[-27  19   9   5 -10 -29  -5  -7  74  29 -27] = M
[ 16  -5  21 -41  19   5  21 -39 -49  35  50] = T
[ 34  -3   5   9 -10  -7  -5  63 -49 -17   0] = B
[-29  -6  -7  74 -93 -14 -18  47 -32  27  -2] = Y
at: [-29  -5  -7  74] : M, 6
rev: [ 19 -27] : M
at: [  9   5 -10] : M, 3

[ 16  20   7  22  51  -7 -36  -2 -11   6  67  10  41  24 -28  19   7  39
 -18 -22   9 -29 -13  -4 -43 -16] -> U
[-25  20   7  22  51  -7 -36  -2 -11   6  67  10  41  24 -28  19   7  39
 -18 -22   9 -29 -13  -4 -43 -16] -> V
[ 25  -1 -18 -84  -7 -13  51   9  40 -12 -19  -1 -10  -8 -10   0   8 -65
 -18   1   1  14 -19   4  21  17] -> Q
[-29 -12 -42 -42  -2 -15  46  -7  35   3  40 -15  19  30 -17 -36   6 -19
 -24   8  42   5   0  16  17 -29] -> X
chg Q: [ 24  -1 -18 -84  -7 -13  51   9  40 -12 -19  -1 -10  -8 -10   0   8 -65
 -18   1   1  14 -19   4  21  17] : 1, [25]
q: [-25  20   7  22  51  -7 -36  -2 -11   6  67  10  41  24 -28  19   7  39
 -18 -22   9 -29 -13  -4 -43 -16] : V
rev: [-24 -19   6 -36 -17  30  19 -15] : X
at: [ -7 -13  51] : Q, 5

[-39  70 -30 -17 -51  57 -59  81] -> bomi
[-28  11  -2 -11  33   4  14  38] -> bepa
[ 52 -76  44 -18  23 -63  45 -59] -> guv
[-77  19 -68  27  11  31 -10  28] -> luve
[ 37 -77  19 -65  15  50 -31 -50] -> dig
[-65  19 -77  50  15  37 -31 -29] -> ven
at: [-65  19 -77  50  15  37 -31] : ven, 1
at: [-77  19 -65] : dig, 2
chg bepa: [-28  11  -2 -11  33   4  14  39] : 8, [38]
rev: [-17 -30  70] : bomi
rev: [ 14   4  33 -11  -2] : bepa

[  7 -32 -17  15  33 -19  -8  55   0  16  -3  -5   9  42  20  13  10 -26
 -27  20 -20  11 -17 -23 -32 -13  -2  -1 -13 -31   8 -20 -43 -29 -14  57
   6 -27  52   6  58 -12  24 -39 -28  24  42 -10  55 -33 -16] : E
[ 10 -31  26  -6  14   0 -31  28 -11 -24  30   3  28  23  11   3  -6 -51
 -15  38  -7  11   9   5 -13 -22 -29 -23 -22   7  -8   5  19 -52  13  38
  31 -10  86  31   5  17 -15   8 -30   9   2  41  47  20  -1] : L
[ 10 -31  26  -6  14  13 -31  28 -11  27  30   3  28  23  11   3  -6 -51
 -15  38  -7  11   9   5 -13 -22 -29 -23 -22   7  -8  19  13 -52   5  31
  38 -10  86  31   5  17 -15   8 -30   9   2  41  47  -1  20] : Z
rev: [-10  31  38  13 -52  19   5] : L
at: [-1 20] : Z, 50
chg L: [ 10 -31  26  -6  14   0 -31  28 -11 -24  30   3  28  23  11   3  -6 -51
 -15  38  -7  11   9   5 -13 -22 -29 -23 -22   7  -8   5  19 -52  13  38
  31 -10  86  31   5  17 -15   8 -31   9   2  41  47  20  -1] : 45, [-30]
chg Z: [ 10 -31  26  -6  14  12 -31  28 -11  27  30   3  28  23  11   3  -6 -51
 -15  38  -7  11   9   5 -13 -22 -29 -23 -22   7  -8  19  13 -52   5  31
  38 -10  86  31   5  17 -15   8 -30   9   2  41  47  -1  20] : 6, [13]
chg Z: [ 10 -31  26  -6  14  13 -31  28 -11  27  30   3  28  23  11   3  -6 -51
 -15  38  -7  11   9   5 -13 -22 -29 -22 -22   7  -8  19  13 -52   5  31
  38 -10  86  31   5  17 -15   8 -30   9   2  41  47  -1  20] : 28, [-23]

[-77 -22  43  47 -71]  temis
[-91 -22   2  56  45]  runez
[-18  -4 -73 -29  76]  Pifiv
[ -7 -71 -25 -56  88]  Kiza
[-14 -26 -25  33 -17]  reb
[-25  -7 -71  -9  60]  todo
[-15 -23 -48  24   9]  fopil
[ 47  14  25 -74  27]  Temo
[ -7 -71  35 -41   6]  Vazol
[  8 -16  45  18 -64]  ralo
[-91 -22   2  56 -44]  zar
[  3  -5  67   8 -71]  Rokig
at: [-25  -7 -71] : todo, 1
q: [ -7 -71 -25 -56  88] : Kiza
at: [ -4 -73] : Pifiv, 2
rev: [14 47] : Temo
at: [-26 -25] : reb, 2
rev: [ 27 -74  25] : Temo
rev: [-71  -7 -25] : todo

[-30 -60  38  84 -72  42] = teso
[ 43   8 -57  34 -12  12] = vavo
[-19  47  98 -45  46 -26] = vofa
[  1  60  60  -8  -3 -32] = bopu
[-19  47  60  -3 -60  -6] = Lufe
[-65 -69 -20  36  18  37] = gir
rev: [ 98  47 -19] : vofa
at: [ 1 60 60] : bopu, 1
chg Lufe: [-19  48  60  -3 -60  -6] : 2, [47]
rev: [-3 -8 60 60  1] : bopu
q: [-19  47  98 -45  46 -26] : vofa
chg Lufe: [-20  47  60  -3 -60  -6] : 1, [-19]
chg vofa: [-19  48  98 -45  46 -26] : 2, [47]

[-72  -7  13 -11  24  47  36] = zur
[ 28  55  79  15 -74 100 -69] = Gib
[-71 -70 -84 -17   1   6  43] = sezom
rev: [ 13  -7 -72] : zur
rev: [ 24 -11  13  -7 -72] : zur
chg Gib: [ 28  55  79  15 -74  99 -69] : 6, [100]

